Input:
122,116,100,139
127,108,121,120
119,138,145,115
Output: 127

Input:
132,133,111,119,131,137,116
119,111,130,139,140,139,123
151,138,104,99,129,121,144
Output: 119

Input:
139,134,139,136,136,138,143
135,122,137,127,126,135,150
134,120,130,129,129,129,148
Output: 135

Input:
126,135,123,118
119,144,116,104
126,112,131,144
Output: 119

Input:
130,131,134,150
127,124,122,110
129,134,136,149
Output: 127

Input:
146,120,116,145
126,138,121,124
155,109,112,155
Output: 126
---
[118, 105, 128, 109, 104, 113] out 118
[115, 101, 118, 122, 140, 136, 131] out 115
[117, 104, 130, 120, 120, 107, 132] out 117
[154, 124, 123, 121] out 154
[131, 113, 148, 108, 140, 124, 150] out 131
[143, 122, 133, 150, 111, 140] out 143
---
[[145 113 137 135 119 123]
 [138 122 127 122 128 158]
 [116 113 128 142 110 125]]	128

[[128 144 137 151]
 [144 126 132 141]
 [144 128 127 128]]	132

[[111 124 155 125 128 130]
 [136 124 130 121 133 128]
 [150 122 126 134 119 123]]	133

[[141 121 138 121]
 [127 147 125 127]
 [122 132 141 104]]	125

[[140 155 126 112]
 [130 147 139 124]
 [114 100 136 138]]	139

[[110 115 133 138 123]
 [148 143 134 129 134]
 [148 142 116 101 117]]	129

[[137 145 140 126 112 106 127]
 [149 107 136 123 113 105 123]
 [139 131 138 123 105 147 121]]	105

[[135 123 137 143 131 131]
 [148 138 135 119 131 129]
 [131 149 148 125 142 154]]	131

[[123 121 120 128 135 142 128]
 [123 140 131 122 124 140 100]
 [124 125 125 137 112 138 108]]	140
---
[[141 112 130 109 131 136]
 [117 132 120 152 122 122]
 [121 153 139 122 133 123]] ans = 122

[[100 124 105 147 100 139]
 [131 136 145 127 142 141]] ans = 141

[[145 132 130 150 144 126 124]
 [112 132 155 137 144 136 115]] ans = 115

[[115 153 144 135]
 [126 127 108 105]] ans = 105

[[125 155 126 134 133 148 134]
 [127 133 128 126 129 132 125]] ans = 125

[[131 122 123 124 121 127 123]
 [132 125 127 123 126 128 139]
 [133 146 150 150 153 133 130]] ans = 139

[[129 139 116 136 139]
 [125 147 109 150 148]
 [117 138 121 155 143]] ans = 148

[[150 118 104 115]
 [123 122 124 129]
 [130 133 118 115]] ans = 129

[[104 147 137 137 114]
 [129 101 110 116 117]
 [104 154 111 104 128]] ans = 117

[[134 133 135 137]
 [129 149 157 148]
 [136 131 149 135]] ans = 148
---
[[131 126 131 124 116 117 128 130 116 129 130 127 125 120 138]
 [136 118 145 136 126 129 120 113 124 132 126 133 131 144 120]
 [128 120 144 140 127 154 120 134 134 157 127 125 137 130 128]
 [127 135 123 132 120 129 152 121 129 118 129 132 123 139 130]
 [123 128 126 134 122 133 145 123 135 139 125 144 134 112 125]
 [111 140 130 121 124 130 117 135 119 140 121 140 135 130 115]
 [120 158 131 116 138 151 124 123 135 126 118 135 129 131 133]
 [142 144 134 120 137 144 116 114 107 112 147 146 128 142 142]
 [132 128 140 136 150 142 133 126 128 149 127 122 126 130 123]
 [114 135 131 124 142 141 128 103 121 133 124 115 120 120 144]
 [135 126 129 141 116 125 129 134 137 127 109 123 131 118 138]] ⇒ 128

[[131 132 136 132 147 109 122 120]
 [136 126 139 134 126 130 122 129]
 [118 124 128 129 132 125 123 132]
 [132 140 137 128 130 131 124 129]
 [134 131 125 131 129 128 116 121]
 [123 111 116 111 115 111 114 117]
 [146 154 135 132 137 139 142 145]
 [128 137 134 124 142 137 136 133]
 [125 127 123 122 133 135 126 126]
 [119 126 121 115 111 108 107 110]
 [127 109 127 133 142 123 140 140]
 [136 141 140 139 146 140 136 144]] ⇒ 132

[[127 120 130 113 124 143 136 132]
 [134 142 122 135 118 126 125 121]
 [124 123 110 103 134 110 130 121]
 [125 120 132 115 110 151 129 129]
 [135 130 112 112 125 134 135 132]
 [123 141 136 123 121 118 127 122]
 [128 124 124 125 124 123 133 120]
 [137 126 129 138 133 123 129 118]
 [130 121 121 132 137 130 134 132]] ⇒ 121

[[133 150 129 136 104 137 135 127 148]
 [101 125 141 120 123 148 135 126 133]
 [131 108 123 119 138 122 121 140 135]
 [143 137 128 124 120 112 124 122 145]
 [129 133 122 126 119 130 134 125 117]
 [126 136 151 150 128 137 137 100 121]
 [152 120 116 153 126 112 132 141 123]
 [144 145 117 117 114 109 117 147 139]] ⇒ 135

[[137 126 131 129 127 128 127 127 127 128 126 127 122 127 129]
 [118 121 106 139 139 115 131 113 133 126 123 103 147 122 120]
 [123 113 145 131 129 128 134 140 132 129 134 142 132 131 122]
 [136 124 119 128 142 130 131 131 116 111 113 146 142 122 128]
 [128 128 127 127 128 128 128 127 129 128 128 129 128 129 127]
 [128 115 112 138 129 124 135 131 121 131 136 128 125 123 121]
 [124 127 117 128 137 123 124 112 132 126 133 102 144 125 127]
 [141 133 124 131 120 123 124 128 125 122 129 126 126 125 138]
 [146 120 115 129 124 124 128 129 120 155 125 138 130 133 120]
 [126 115 141 130 128 129 133 125 135 132 134 141 127 132 117]
 [128 128 128 128 127 127 128 128 128 128 129 127 127 129 128]] ⇒ 122

[[138 134 119 150 147 136 144 128 142 130 142 143 132 132]
 [131 120 128 127 132 125 129 116 134 132 120 134 128 119]
 [119 127 136 122 124 107 130 132 116 136 124 119 124 106]
 [131 121 115 134 138 130 121 107 137 114 123 135 130 128]
 [124 112 131 110 120 127 110 114 122 125 107 126 124 122]] ⇒ 106

[[141 141 133 144 127 136]
 [113 148 104 139 149 131]
 [143 146 137 145 128 140]
 [139 124 149 122 103 133]
 [115 112 127 111 127 116]
 [139 123 153 123 106 130]
 [111 145 122 129 151 141]
 [136 129 152 121 103 126]
 [141 147 140 150 128 140]
 [124 140 119 144 141 134]] ⇒ 140

[[128 127 128 128 128 128]
 [130 129 128 146 129 129]
 [129 130 129 128 129 129]
 [130 128 127 128 128 128]
 [149 128 114 127 107 127]
 [131 151 138 130 131 145]] ⇒ 129
---
126  148  109  114  101 result: 114
100  144  123  141  130 result: 130
124  146  156  137  108 result: 137
114  121  105  107  137 result: 114
131  121  126  115  105 result: 121
104  127  144  151  137 result: 137
122  136  149  135  131 result: 135
145  115  124  104  114 result: 115
---
[100 126 121 110] --> 100, 110

[[118 124 139 118 139]
 [128 144 114 138 107]] --> 118, 107

[144 122 157 141 145] --> 144, 145

[[123 150 127 117 140]
 [130 131 129 109 124]] --> 123, 124

[[119 130 131 101]
 [130 148 137 128]] --> 119, 128

[144  98 113 120] --> 144, 120

[[133 116 117 123 136 128]
 [141 152 119 105 143 129]
 [139 133 101 129 133 127]] --> 133, 127

[129 134 106 129] --> 129, 129

[131 115 139 123 135 100 130] --> 131, 130
